Each named move below is a turn or a mirror, shown by a few rows before and after it. Which moves, in which order, take the first row of each later pair to the second? The first pair is answered.
T (before -> after):
[  3  18  32 -17 -13  12  23  -1 -20 -16 -39 -18 -11   0 -19  31  -2 -17
   3  33  21  -8   5  27  15  32 -19 -36]  ->  [ 11  17  26 -16 -12  16  26   3 -19 -21 -35 -20 -12   5 -23  41  -4 -20
  -1  26  19   2  -4  23  18  30 -19 -35]
[  6  -3  -3   8   2   7 -11   3   4   5 -30  -1 -10  -7 -16   4   7  13
 -18  -4   8 -14  20  -5   4 -12  -3 -16]  ->  [ 11  -5  -7   9   2  10  -9   7   6   1 -28  -3 -12  -4 -19  12   6  12
 -21 -10   6  -5  12  -8   6 -14  -1 -15]
[  5  -8 -14   6 -12 -10 -14   8  -1  -9   8  -2 -11   6  12   4 -18  13
 -17  -5 -20  -2 -21  -9  -3   6  -7   4]  ->  [ -8  -6  -5   5 -13 -18 -18   2  -3   0   2   2  -8  -1  18 -10 -17  18
 -11   7 -18 -19  -4  -4  -8   9  -9   2]
[  7 -28  -7 -10  12 -11  -4  34  23   2  19  48  -3 -23 -32  63  -3  19
 -16 -50   7  20   9  -6  18 -11   5 -20]  ->  [-26 -21  20 -13   9 -32 -17  17  16  24   7  57   6 -41 -17  22   1  29
  -3 -19  12 -25  52   8   4  -3   0 -28]
N (before -> after):
[-16  10  -2   6  -1 -17  -9  -3   0  22   5  16   1  -5 -22  -3 -14   9
  -3   5  -1 -30  30 -10   8  -2 -12  17]  ->  [  3   0  -3   9  -4 -29   2   2  -9  -4   9   0   2  12   9 -14 -33  -2
  19  14  -9 -16  -8 -15  16   2  -9  26]
[-26   0 -18  13 -10 -20 -21  17  16 -15  -8  17 -19 -11 -18  13  -8  30
   7   3 -20 -12  -5   1 -20   1 -27  35]  ->  [-19  -6 -18  12 -11 -26 -16  17  12 -23  -3  12 -18  -4  -5   7 -13  26
  18   5 -25  -5 -20   0 -19   1 -23  38]
[-16   1  24  -6   7 -41   1 -25  -7  32   3  15  12 -29  23 -40  35  -6
  18  19  -8 -22  22   1 -37 -11  31   7]  ->  [ -6  12  18  24  -2  -2 -28 -16 -10   4 -53  -5  -6   2  -8 -24 -27  -6
   1  31  25 -54  39 -15  14  -3 -13  -7]
U (before -> after):
[-32  15  26   3   7   4 -27 -14  -9   8 -25  14  11 -13  -3 -24 -10  27
   3  31  16 -56  55  28  -6  20 -16 -25]  ->  [-38   9  24  -4   5 -15 -21 -11 -13  -1 -15  19  18 -13  16 -27 -16  34
  16  40   6 -50  40  38 -12  24 -15 -17]
[ 16   9  -7 -34 -15 -13  26  -6  40  22  33  22  22 -33 -15  15  22  25
  10 -14 -20  22   0   3 -44   8  12  -1]  ->  [ 35  25   3  -6 -16  41   8 -10  42  21  -9  -2   3 -15 -50  20  10   9
 -14 -25  13   0  27 -20 -10   9  -2 -28]
[ -4 -14  -8   0   1 -25   8  17 -10   2  18  16  12 -17  28  -5  12  12
  19  29 -11  12  -7  -2 -13   3  17   6]  ->  [  1  -2  -6   8   7   3  -3  12   0  27  13  13   3 -24 -11   5  39   2
  -9   5   2   4  24 -18 -13  -8  25  -6]
[-24   3  22  -1   0 -34  -7 -21  12  40  16   2   0 -17   8 -43  27   5
   6  19 -13 -41  43  -7 -24 -11  20   6]  ->  [-11  13  30  16  -1  -2 -20 -22  10  34 -13 -16 -11  -2  -9 -41  10  -5
  -5  17   7 -55  54 -21   3  -8   7 -11]

Between the rows of a pair lie two moves.
[-13  -7  35  -1   5  12   0  -3  12  26  -3   3   2 -20  -2 -19  45  -9
  -5  -9   8  -6  16 -10 -20   3  13 -20]  ->  [ 17  -9  25  13   1  41   2   8   8 -10 -23 -19  -7  10  -2   0   8 -20
  -4 -14  20  10 -14 -22  14   9  -3 -27] => U T
[ -7 -24 -11   8 -11  -1 -26 -15  -3 -31 -14  -7 -23   8  -3  -1 -19  -6
   9  28 -19  11   1  -8   0  13 -22   4]  ->  [-20 -20 -17   1  -8  -8 -30 -15   5 -12  -5  10 -21  -5 -23   9  -4   5
  -4  23 -23   6  20  -3 -13   7 -20   8] => U N
[ 40 -18  15  21   6  20  -2 -16   9   2  27 -20 -33   5 -18  29  39 -28
 -11  -3  14   7   2 -16 -11   0  19 -26]  ->  [ 21 -19  38  23  -4   3 -11 -24  -7 -11  -2 -26 -27   9  19  -9   2 -17
  18  43  22 -28  12   0   0  18  -2 -33] => U T
[-10   3  11 -32 -15   2  19 -19 -30 -27 -12 -12  33 -18  41  11 -37  -4
  -4  24   7   4   8  11  12  26  -3 -24]  ->  [-22  13  14 -38  -9  11  16 -27 -19   9  -1   1  33 -41  12  18   7  -1
 -27   4   7   1  40  10  -8  16  12 -30] => N U
[-21   2  10  -1  -2  -1  -7  -1  -3  12   1   4   1  -6   6 -11   3   2
   3  11   2 -22  30  10 -16  -1   8  -4]  ->  [-16  -6   4  -3  -4 -17   0   3  -6   3  12   4   3  -2  22 -14  -4   1
  15  15  -8 -11  10  11 -18  -4  12   8] => N U
[ -6   6  11 -17  13  30   6  -5   6  10   5  11   9 -21   2  26  25   9
  -6 -21   3  29   2  25  -8  13   3 -31]  ->  [  6   7  14   0   6  36  -2  -1  -4 -20 -25 -11   2   5  13  18 -23   4
   5   0  16  13  -9  17  24  21 -18 -33] => T N
